M: rows in 4 groups, each row roughly a mix of its group's directions
M (136 x 11)
[[ -5  13 -20 -31  49 -12  27  34  42 -25  -4]
 [ -7  -1 -51  39  14   2  24   9 -24  51 -12]
 [ 25 -57  26   5  -7  14  -8  39 -23 -32 -17]
 [  1 -11  15 -17 -24  -6 -28  64 -36 -26 -16]
 [ 44 -39 -32   6  14 -22 -10   5  -7  39 -37]
 [-16 -41  22 -22 -18  28  -9 -41  18  42 -21]
 [-12  63  -4 -21  35 -21  15  -1  29  11 -30]
 [ 15  20 -45   3  17 -25  53 -20  -9  39  -2]
 [ -5 -32 -42 -20   1  27  32  35  18  14 -41]
 [  3 -32  22   7  48   6 -42 -37 -27  24 -11]
 [  3   9  18 -21 -18  20   9  49 -32 -45  35]
 [ 19 -16  14   1  -3 -60 -25 -46  19 -10 -27]
 [  6   9  -4  15  25 -26 -29  72  14 -17  14]
 [ -3  -9 -20  23 -14  -1  40 -38 -47 -35  26]
 [-45  18  16 -35  42   6  32  -2   7  40  -3]
 [-30   0 -26  32 -13   9 -14  21 -63  30  -6]
 [-11  34  67 -34  -2  -2  18  13  -2   0  29]
 [-31 -33  15  -6  31  -7 -44 -47  -8 -28  -9]
 [-22 -11 -24  11   9  -1  14 -23   7  67 -40]
 [-59 -17   5   4  19 -36 -25  18  20 -18  34]
 [ 60 -25   9   8 -18  -8  -4  -4  -7 -58 -10]
 [ 23 -17   9  48 -24 -16  44 -11 -36  -3  30]
 [ -5  -2 -29   4   6  36  38 -30 -34   1  50]
 [-37 -13   1  13  -9  -8  47  40  17 -36  34]
 [ 31  -4  -8  20 -72 -28 -11   3  13  14  23]
 [  7  16  10  12 -23 -44 -34 -64 -11   3  -3]
 [-45   6   9 -50  23 -27  22  26  27 -23  11]
 [ 57 -47 -25  27  -3   3 -14   7   6  10  34]
 [ 52  26  -7 -11 -15 -22  25 -38  -1 -44   3]
 [-22   1 -17 -36  28  21  23  30 -19 -11  56]
 [-24  37  18  -9  31  16  44 -27  -3  43  15]
 [  1 -51  27  -9   6  22  37  29 -44  11  -7]
 [-48  18  15 -56  29  -6  21  29  11  -4   1]
 [ 12 -29   7   2   2  10  54 -25 -35  36 -33]
 [ -5 -35  47   8 -40 -10 -12  23 -10 -44 -21]
 [-54 -54   5   7  -5  22  -4  21 -29 -12 -21]
 [ 25  -7 -18   1  39  -5  52 -40  27  27 -10]
 [ 22  17 -27  -3  25 -39  40  -2  30 -44  16]
 [ 57 -16 -15  -3 -48  28   0 -32 -15 -13  -1]
 [-34  37  39  21   8  15  24   4 -13 -14  51]
 [-20 -46  -6   2  21  10  31  19 -44  17 -41]
 [-31 -12 -34 -30 -28 -20 -30  53  -5 -13  -9]
 [-35 -10  -5 -63  26  18 -11  34   9 -11  23]
 [ 24  14 -17 -27  24  -3  52 -43  33 -11 -12]
 [-11   9 -16 -41  53  38 -17 -18 -34  -9   8]
 [  8 -41 -15  -9 -30  25  42  31 -44  -3 -11]
 [ 14  -3  -2 -13  58 -33 -15  27  48  -7  14]
 [ 54   4  -8  19 -24 -55  34  -6  13  -2   3]
 [ 18 -59 -34 -10  28 -21  23   0 -26  24  19]
 [ 74  13  18  17  -1 -12   6  15   7  20 -35]
 [ 31 -14  42  32  16 -38   0  -6 -37  30 -19]
 [ 50  60  -4  20 -14  -9 -12 -24  14 -24   0]
 [ 69 -12 -28 -11 -11  -4  14 -19  14 -13  38]
 [ 33 -25  52 -28 -11  12  41   5  30  10 -15]
 [ 10  16  16  12 -16  -6   3  75 -34 -22   8]
 [ -9 -19  21  15  -3  64  18  32 -28 -31  -5]
 [ -7  25  22   7 -32  -4 -32  -8 -41 -57  13]
 [-19  14  23   1 -31 -18 -59  -1 -39 -29  11]
 [ 27 -61 -23 -16 -15 -31 -36  -4  -2  16 -18]
 [  3 -58  14  14  17   9 -40  24  31 -31   0]
 [ -9   5 -57  32  35 -13 -12 -36  24  23  -1]
 [-46 -30  16   0  34  35 -44  19  13  13   0]
 [  6  18  -2   4  39 -11 -16 -39  67  -7   4]
 [-20  15  47  -2 -41  27 -13  13   2 -32 -42]
 [-45   3  10 -16 -39  12 -27  43  38  15   3]
 [-50  -7   1  10  21 -19 -14 -44  14  40  29]
 [-20 -35   5  33 -30  11 -42  36 -30   0  26]
 [-32  17  -5  19  -5  30  51  47  17 -24  -5]
 [  2  36 -16  40 -30  -6   6  -6 -59 -26   4]
 [-26 -44  13   6 -14 -45   2   1  10 -28  49]
 [  9 -19 -18 -25 -35  15  39  39 -46 -14 -12]
 [ 21  28  -4   2 -15  23  34 -28 -66   6   6]
 [  7  23 -25  -7  -5  13  24 -62  34 -36   7]
 [ -6 -27  17 -11  44 -42 -13 -49  -7 -27 -10]
 [ 30 -32 -29   4 -26   6  55 -36 -19 -12   6]
 [-20  -5  35 -27  -8 -45  16  17   6 -49 -31]
 [ 33 -44 -53 -13  -6   6  10 -19   5 -20  36]
 [ 10   0 -52 -38 -16 -23  44 -26   9  -9 -21]
 [ -9 -18  32 -34  50  16 -19   2  14 -47  16]
 [ -4 -68 -43  17 -24   7 -10  17   6   5 -21]
 [ 32  36  31 -12 -44 -10 -37 -11  27 -11 -23]
 [-44 -12  -4  29  -3  41  19  -7 -24 -51  10]
 [-14  11  -6 -11  55  -6   5 -32 -51 -29  18]
 [ 14   4 -24  32  32   9  39 -15   4 -56 -21]
 [-12 -20 -32 -39  16   3  55  -8  14  22 -35]
 [ -5  22  17  21   8 -18 -11  31  25  -9 -71]
 [ -2 -33 -16   7 -38 -45 -49   5 -22  -7 -22]
 [ 18 -29 -52 -16  29 -33  17  -4  25 -16  33]
 [ 37  19  36 -13 -22 -26  -1  27  40 -39   8]
 [ 19  -2  23  32  51  -6 -16  35  -1 -48   8]
 [-18 -51 -33  24  10  26  14  12  -4 -28  42]
 [ -3 -29  31  21 -16 -63 -10 -14  35  -3 -19]
 [-18  34  31   9 -21  50   3  -1 -25  12 -46]
 [ 57   6  44  32  -5 -23  32  -6  -1 -14 -14]
 [-10 -26  32  12 -21 -20 -58  -1 -20  38  18]
 [ 29  -3  14 -19 -21  -9  10  29  74   3  -3]
 [ 12  -3 -10   8 -32 -13  -3 -60 -39 -40  12]
 [ 23 -30 -10   9 -46  -9   9  11 -57   6 -34]
 [ 20  32  -9 -10   8  10  37  21  20 -63  21]
 [-26 -50  -3  30   9   7 -45  11  39 -18  12]
 [-13  41 -25  -8 -44  34  33   4 -21 -33   8]
 [ 22  11  33 -14  -4 -20  31 -58 -40  -8  -3]
 [ 35   7 -17  26  -3  62  25  33  16   3 -17]
 [ 25 -19 -48  26  36  22  32  -2 -21  32  12]
 [ -4  10 -26  20  31 -36   7  10 -56  39   1]
 [ -4  59  46 -32  13 -23  -4   2 -21 -17  18]
 [ 19  25  15  41  11 -23 -13  30 -38 -46  10]
 [ 31 -21 -28  21 -23 -13  30 -52 -15  20 -27]
 [ 32   8  12  13 -47   3   6  15 -63 -21  10]
 [-17 -20  45  11  -3 -61  28  15  25  12  -6]
 [  1   8  11  23  -3 -49 -53  44 -19  10   4]
 [ 16 -54 -49 -21  14  10  26 -14 -24  13  22]
 [ 44  34 -27 -23  18   4  16 -28  11  34  37]
 [ -6 -45  -2  57  23  41 -16  10  -8   0  18]
 [ 39  11  30  -8  47 -24  30 -10   6 -43  10]
 [-23  51  11 -33  38 -22 -15  -8  41  -2   5]
 [ 20 -21 -43 -58   9  -3 -19  -6  38  19   2]
 [-49 -32 -11  -4 -19  24 -53  -3  10  -2  30]
 [ -8 -20 -13  30 -22 -13  41   4  -7 -50  44]
 [ -7  -5 -18  -7  19   4  43 -28   8  54 -44]
 [ 24 -17  27  34 -19  26  20 -57  11  -2 -27]
 [ 54 -22  19 -19   6 -25  16  39  36 -23   2]
 [ 13  16  15  17  22 -64 -32  11 -39   3   7]
 [ 66  -7 -42  -2  11 -29 -15 -19  13 -12  19]
 [-40  19  -4  12 -23  -6 -23 -26 -22  -4 -63]
 [ 16   9  36  -2 -45  25   2  30  13 -54   4]
 [-17 -35  10  14   8   4 -33  48  44  29  15]
 [ 12 -26  23  27 -12 -64  -2 -33  20 -14 -20]
 [  7   0  26  -7  41  10  10  32 -12  67  -2]
 [-26 -36  20  47  -6  21 -35  43  10 -11   4]
 [  0 -36  20  13  46   8 -50   0  11  38 -15]
 [ -8  -1   3 -18  13  62  -3  13 -13  59  -7]
 [  5 -30 -14 -18   8  22  21   3   4 -13  75]
 [ -4 -10   3  -7  36 -45  35 -30  -1 -53  -1]
 [-11  38  39   5  -2 -35 -41   1 -33  29 -21]
 [-16 -57   5 -10  -3   8  35   9 -41  30 -27]]

the three rows of each list that fit no group, in list order (the others fit one group, some only roughly)
  k_497: [-59  18  -1 -24  27  -2  -3  54  14  -7  -4]
  k_47: [-36  51 -43   7  13  34   3 -27   4  -1 -23]
  k_651: [ -5   9  40 -48  17 -12  28   3 -19 -45  27]
  k_559: [-33 -14  -4 -25 -52   2  25  14 -30 -42 -16]
  k_50: [ 10 -28  30 -24  52  -3   1  52  22   2   4]
  k_275: [-27   6  -2 -35  61 -31  22 -12  23 -10  20]
  k_222: [ 39 -21   4 -12 -37 -38  27 -25 -16 -40  14]
  k_440: [ 30  51 -34  17   2  23  12 -11  50  -9   3]
  k_616: [ 24 -15   7 -16  54 -24  44 -27 -19  26  -8]
  k_77: [-22 -20   1  22 -39   5  -7   2 -61  18  37]
  k_52: [ 45   3 -17  48 -25  26  -8  23  28  30 -13]
	k_497, k_559, k_275
  k_598: [ -7  17 -15  28  35  27 -13  10 -24 -63  17]
  k_147: [-33  -3  50  -9 -26 -44   9 -38 -13   3 -18]
  k_60: [-34 -39   6  30   1 -15 -30  -3  49  34   3]
  k_119: [-25 -14 -11  -7 -23  -4   4 -47 -34  57 -12]
  k_978: [ 16 -12  16  43  33 -30  55  -1   3  -7 -28]
  k_812: [ 23  11 -35 -10 -41 -10 -22 -29 -44  -8 -36]
  k_976: [ 24 -34   3  15  45 -58  -2  -2 -22 -20  11]
  k_354: [ 25  21  33  -7  38  -9   8 -18  13  18 -60]
  k_836: [  5  28 -29 -27  42 -30  34   7 -41  -6  20]
  k_403: [-28 -25 -21  -1  20 -32 -19  -6 -14  34 -58]
  k_874: [ 21  -7   3  35  17 -42   6  44  34 -29 -23]
  k_779: [ 32 -11 -33 -11  12 -17  26 -46  37  -6 -37]
  k_189: [-50  16   7  19   2  -8 -57  19   4   6  39]
	k_60, k_812, k_976
  k_489: [-25 -44   0 -48 -10  -8  30   5  46   7 -15]
  k_324: [ 17 -45   2  -6  14  26  17 -11  58  20  31]
  k_120: [-22 -32 -11 -32  27 -39   9  24  51   6 -10]
  k_525: [-37  22   4   4 -15  14  -6  17  43 -60 -17]
  k_434: [  5  -1 -12 -44  16  -8  -8  49  57   3  14]
  k_178: [-26 -10  32 -51 -31   5 -34  -2  -1  24 -35]
  k_465: [-13   2 -11 -41  13 -16  35 -40 -40  38   1]
  k_883: [  0  39 -60   7 -30 -14  15 -19  35  16   5]
  k_894: [  1 -50  -2  33  43 -14 -34  -6  35  -1 -19]
  k_597: [-36   3 -23 -25  35  31 -23  -1   8 -50  25]
	k_489, k_324, k_120
  k_797: [-39  18   2  18  21  36 -15 -21 -16 -48  34]
  k_792: [ 50  18  18  31 -12   6  38 -10  31 -38  -6]
  k_272: [ 39 -11 -11  14   7   5  59 -13  -5  51  -2]
  k_990: [ 10  -9 -74  -1  10  14 -26 -24  17  23  18]
  k_266: [ 15  -2  30 -15   5 -32  19  32  19  65  -3]
  k_729: [-54 -20  -9  -9  28  39 -22   8   8 -45   3]
  k_460: [-18  -3  38 -10 -30 -34   7 -33 -48  24  19]
  k_981: [ 24 -23  60  20 -44   5 -17 -14  15   9 -24]
  k_180: [ 11 -11 -54  11 -56   0 -18  28  -9 -24  11]
  k_319: [  8  22   4  22  47  37  24  22  19  10 -47]
  k_841: [-24 -14 -54   8  54  -3   2   4   6  39   9]
  k_205: [  5 -35 -30  51  19 -30  -6   6  20 -29  32]
  k_183: [ 56   9   4 -23  56  -4  23  -9   8 -11 -26]
	k_797, k_272, k_183
  k_342: [-51 -20 -26  18  14  21 -12  -1  30  29  43]
  k_984: [ 26  31 -24 -26  40   7  -6  22  40   2 -40]
  k_246: [-18  37  13  -8 -19  46  17  46 -18  35   3]
  k_818: [-42  -1  25  -7 -15  -3  25   3  14  55 -42]
  k_367: [-11  24 -51  15   4  25  53   7 -28  22  -1]
  k_192: [ 16 -10   2  45  16  -1 -48 -17  39  29 -27]
  k_277: [ 18 -58 -31   7 -15   1  23 -13 -25 -37  27]
  k_824: [-33  28 -21  19 -18 -48 -11   6 -44  28 -14]
  k_264: [20 56  8 36 19 11  3  7 16 36 37]
  k_423: [ 27 -10  14  11 -45 -18 -46 -36 -16  34  -6]
  k_561: [ -9  -6  19   7  12  31   6   2 -28  42  64]
  k_17: [ 12  59 -41  -1  15   9 -33  -5  -4  10  39]
  k_443: [-16 -10   4  31 -13  -9 -27  -7  55 -24 -49]
  k_321: [ 39  11  25  32  -9  18  34  14  13 -55   5]
	k_818, k_824, k_17
  k_286: [ 23 -15  -4 -33  41 -25 -43  10  32  35   4]
  k_289: [-11 -22   1 -18  30  30 -19 -28  62 -26   3]
  k_281: [ 45   6 -27  35  -9  -6  -7 -41  29  16 -38]
  k_146: [-25  15   2  29  29  29 -40 -20  -3  54  -4]
  k_898: [ 25  22  25 -12  -3 -21  30  10  31 -60  20]
  k_231: [ 23 -10  46  -8   8 -56 -43 -11  16  10  -4]
  k_734: [ 24 -16  -9  -9   8  63  45 -18   3 -27  14]
  k_9: [-44 -11   8  15 -60   4 -14  25  24 -17  27]
  k_173: [  0   4  32  29   9   9  25 -38 -36  54   0]
  k_961: [  7  30  31  26 -60  -5 -10 -36  16  16  16]
	k_146, k_734, k_961
  k_694: [  1  66  -8  22  -2   8 -22 -12 -34  25 -31]
  k_84: [ 21  30  20   4  12   5  20  32   6  60 -37]
  k_352: [-44 -19  24   8  42   0  13  32 -37  32   4]
  k_921: [-50  -7  27   5  42   0  36  43  -8  -9   4]
  k_42: [  1 -20  21 -14  39 -41 -17  -4 -52  32   3]
  k_76: [ 26  -6   7  18 -10  -7 -63 -28 -10 -45  14]
  k_411: [ -1 -21  39  18  29  42  44  -5 -25  30  -3]
  k_840: [ -4  55   0 -20  -6  -7  60  13   6 -16 -29]
  k_220: [ 24  -5 -30  22  10 -17 -18 -15 -11  52 -51]
  k_356: [-22  40   3  -9 -40  36 -25  -4  18   4 -48]
  k_706: [  8 -23 -22 -10 -42 -23 -52 -38  -1 -16 -21]
  k_795: [ 16  20  -2 -40  53   0  45   7 -31   4  16]
  k_142: [-28 -22 -11   2  25  46 -30 -19 -37 -17  36]
  k_757: [ 16 -23  55 -28   6 -15   2 -58   7   3  -7]
  k_807: [  9   5  63  32 -22 -24 -27   0  28   0 -25]
	k_694, k_76, k_807
  k_542: [ 25  33 -48  13   5 -48  12 -21  32  10   9]
  k_23: [-36 -40  43   7  18 -34 -18 -36 -20   3   3]
  k_316: [  0  12 -28  23 -46 -47 -35 -27 -24   9   1]
  k_601: [-19  59  12 -21  44  -9   8 -23  29 -19  -6]
  k_912: [-63 -37  15  13   7  22   6 -34  16  18 -17]
  k_545: [ -9   8  11  51  14  27 -40  10  18  49 -10]
  k_960: [-44  -8   2  35   5  -6 -51   5   8  47  11]
  k_781: [ 29   9   7 -43  48 -34  33  20  13  -4  17]
  k_847: [-53  47 -22  23  35   5  -7 -15  10  18  15]
  k_486: [ 45  29 -21   7  29   2 -17  18  56  19   7]
  k_263: [  2  -9  22 -13  72 -24  10  20  11  31 -15]
  k_642: [-23 -57  29  11 -14  21 -15 -41 -30  12   4]
  k_624: [-26   7  67  -3 -24  14  23  12 -36 -21   1]
  k_787: [ 19  14  18 -14 -35  -6  -9 -47 -57  19 -12]
  k_86: [-13  19 -16  25  17 -42  11 -39 -18  15  52]
	k_601, k_912, k_642
  k_968: [-48  -1 -33 -31 -22 -17 -36   0 -22  28 -24]
  k_359: [-39  -4  21 -15 -32 -10  24  -4 -38 -15  52]
  k_861: [ 13  31 -34  12  48  -7  40 -16 -28 -27  17]
  k_710: [-26  22 -18 -12 -10  44  26   4 -40 -35  34]
  k_310: [ 10 -36  50 -18   3 -18  -4 -18   1  55 -22]
  k_70: [-51   8 -24 -20 -14  25  -5 -49   2  31  22]
  k_71: [ 10 -11  33  44 -34  11   1   5 -10 -36  49]
  k_761: [ 21  -2  34   8   8  15  -5  21  51 -57   7]
  k_741: [  3 -33 -26 -33   3 -24 -50  -7  -6 -43  21]
  k_715: [ 10  37 -21  51 -37  -2 -31 -24 -11  24  13]
	k_968, k_70, k_741
  k_501: [ 24  19  -2 -43 -25 -10  16  35 -27 -50  -7]
  k_291: [-45  19   4  16   2 -16 -50  -5  17  10  50]
  k_669: [  9   3  36  27   8 -28 -32  19 -36   5 -52]
  k_43: [  5 -12 -25 -22  37  17 -11 -66 -19 -12  19]
  k_634: [-46   0 -17  -7 -27  31  -5 -47 -29   3  32]
  k_393: [-45   5  34 -53  -8  31 -10  24   7  15 -19]
  k_327: [  6  10  53  46  22   8 -15  34  -9 -14 -33]
  k_611: [-38   0 -29 -18  -6   6 -38 -36 -32  43  -8]
  k_45: [ 15  42  41  -5 -50  38 -25  -4   2  -6  -5]
  k_290: [-19   8  -4  16  41  -1 -45  24 -12 -53  21]
  k_487: [ -7   4  40 -25  18  -7 -25 -34 -40  48  -5]
  k_722: [-11   1  -9  -6 -48  15 -34  26  55 -27   5]
  k_236: [ -2 -35   3  60  42  26 -19 -18  -1   0 -17]
  k_99: [ 23  28  -1 -43 -44 -14  35 -33  25 -14   5]
	k_669, k_43, k_327
